One turn or mirror swaps these rows in pairs. Which row does each one swap with?
K_392: 0.68  -2.85  -1.53  0.02  2.05  0.23  -2.24  2.59  -0.96  -0.74  -1.47  -3.79  -0.47  0.54  0.05  0.24  0.86
K_507: -0.14  0.73  2.26  5.80  -0.80  -0.16  1.21  0.51  0.24  -0.26  0.31  0.41  -0.12  0.84  -0.40  -0.50  0.47
K_643: 0.14  0.15  1.32  -0.07  -0.50  -4.53  -0.36  5.20  0.32  -0.18  -0.14  -1.24  0.15  1.35  0.37  -0.92  0.87
K_691: 0.04  -1.87  2.88  1.82  0.86  -4.39  0.61  1.05  0.54  -0.02  -0.76  -1.57  1.92  2.72  0.08  0.13  -1.62
K_340: 0.80  2.06  -0.87  -1.01  -0.19  -1.82  -2.96  4.69  -0.18  0.26  -0.92  0.29  0.21  0.08  0.47  -0.94  -1.83
K_848: -0.85  1.20  0.56  2.25  0.17  -2.76  0.78  -1.98  -0.84  1.42  3.08  1.09  -0.18  0.93  -0.12  0.64  0.75
K_557: 1.51  -0.17  2.94  0.03  0.08  -0.18  4.29  -0.43  1.03  -0.07  0.15  -0.14  0.75  2.34  -0.37  0.21  -0.27
K_138: -0.85  -0.55  1.17  -0.92  1.83  -2.66  1.51  -1.69  0.57  -1.17  -2.97  -4.34  0.21  0.80  -1.45  0.28  0.56
K_220: 0.32  0.34  2.54  -0.52  -3.26  0.48  -2.31  0.19  -0.07  -2.63  -1.34  1.49  0.62  0.83  -3.01  1.30  0.48
K_996: -1.71  0.05  0.89  1.11  -2.48  -0.42  -3.07  3.59  0.59  -1.45  -1.23  -1.88  0.04  3.68  -1.26  0.35  1.15
K_192: -2.75  -0.46  -0.22  -1.25  0.89  2.26  -0.80  1.95  0.06  -0.90  -0.59  1.43  -0.17  -1.14  -0.03  -1.27  3.22
K_482: -0.31  0.07  -1.48  1.13  3.66  -1.75  0.42  0.90  1.84  1.61  0.21  -3.87  -0.24  -0.20  0.92  1.76  0.61
K_939: 0.46  -0.55  -0.08  -2.98  0.03  1.93  -2.66  -2.57  0.68  -1.58  -1.20  0.75  0.60  1.14  -0.68  -1.92  -0.07
K_646: 0.19  0.09  -0.52  -0.59  3.98  -2.56  2.73  0.14  -0.32  1.01  0.37  -2.55  -0.10  -0.63  1.53  -0.13  0.14
K_173: 0.61  -1.54  2.64  -0.66  -0.99  0.98  -1.37  1.02  1.19  -2.30  -2.33  2.25  0.17  -0.26  -0.08  -2.34  -1.64
K_215: 0.09  0.99  1.45  -2.65  2.00  -0.49  -0.35  5.38  0.09  0.50  0.35  -0.51  1.16  -0.59  -0.79  0.33  1.02
K_165: -0.60  1.93  1.24  -1.04  -2.25  1.64  -3.51  1.12  1.09  -0.71  -0.36  -0.31  -0.43  1.86  -0.65  1.92  -2.78
K_313: -1.56  0.23  -1.21  1.13  3.39  -2.39  -0.60  0.89  2.47  0.80  -1.59  -3.05  -0.18  -1.03  0.90  1.10  -0.32
K_193: 0.48  -1.31  -0.48  -0.62  0.20  -0.25  -1.88  3.07  -0.59  2.26  0.48  -0.94  1.84  3.58  0.90  -0.02  -1.97
K_661: 0.80  3.86  -1.92  -1.59  -0.53  -1.34  1.88  -0.92  -0.41  0.57  -0.94  -0.94  -0.34  0.96  -1.65  1.61  -0.18
K_375: -0.58  1.66  -2.32  0.84  1.83  -1.42  0.48  0.52  2.20  -1.73  -2.55  -3.18  -1.65  -1.76  -0.89  0.38  0.91
K_309: 0.55  0.90  2.14  0.73  -0.91  -4.58  1.41  2.34  -2.31  0.45  0.04  -1.73  0.44  2.08  -0.28  -1.37  -0.88
K_351: 1.19  -0.95  0.73  -1.96  1.38  2.79  -0.36  3.15  -2.21  -1.46  0.29  -0.91  -0.07  -0.87  0.52  -1.53  -0.26
K_79: -1.54  0.76  1.76  1.82  0.68  2.06  -3.95  -1.54  0.98  1.31  0.02  1.30  -0.35  1.56  0.13  -0.29  0.77
K_825: 0.86  0.88  0.13  -0.25  -2.69  0.51  0.30  1.64  0.18  2.05  0.73  -2.66  0.75  3.67  0.67  2.48  -0.56
K_885: -0.26  1.30  1.79  2.21  -1.32  -2.04  -0.38  -4.09  -0.07  -0.76  -1.22  -0.43  0.06  2.13  -1.01  0.71  -1.07
K_52: -0.14  2.26  -0.23  0.13  0.11  1.58  -2.29  0.54  3.15  -2.13  -3.24  0.69  -1.26  -0.32  -2.34  -0.21  1.25
K_920: 0.75  -0.52  1.66  4.92  -0.18  -0.85  -1.22  -2.41  -0.93  -1.73  -0.39  -0.32  -0.08  0.25  -0.23  -1.21  1.17
K_908: -1.94  0.39  0.92  -2.36  0.14  -2.24  1.26  -2.74  1.46  -0.95  -1.34  1.19  -1.17  -1.64  -0.81  -0.17  -0.36
K_307: 1.09  0.44  0.28  -2.77  -0.43  3.28  1.54  -1.84  0.64  -0.31  -0.36  -1.32  0.07  0.17  -0.12  -0.65  2.12
K_290: 1.56  -0.88  0.55  3.30  0.22  0.58  0.23  5.38  -0.27  -0.01  -0.87  0.31  0.60  0.92  -0.82  0.05  0.26
K_72: -0.40  1.72  0.89  -2.15  -1.19  3.14  -3.00  -1.26  0.35  -1.05  -2.68  -2.29  0.81  0.74  -1.16  -0.93  0.74
K_314: -2.03  0.81  1.90  -0.86  -1.78  -1.27  -0.68  -1.36  0.42  -0.90  -2.99  2.55  0.11  -1.85  -1.42  -0.95  1.38
K_431: 0.56  -1.68  0.14  0.05  -0.68  1.51  -0.97  3.54  0.25  1.25  3.00  -0.58  0.54  1.12  1.74  1.52  0.28
K_206: -0.57  1.37  -0.83  -1.14  1.95  -3.07  -0.68  -2.97  -0.37  -0.64  -0.88  1.11  0.70  -1.77  -1.39  -0.81  1.00
K_301: 0.74  0.15  1.31  4.04  -0.68  0.57  -0.96  -3.94  -0.35  -0.76  -0.68  -0.93  0.35  0.98  -0.90  -0.27  1.35

K_661 pairs with -> K_557
K_375 pairs with -> K_507
K_193 pairs with -> K_939
K_52 pairs with -> K_290
K_482 pairs with -> K_301
K_313 pairs with -> K_920
K_215 pairs with -> K_220

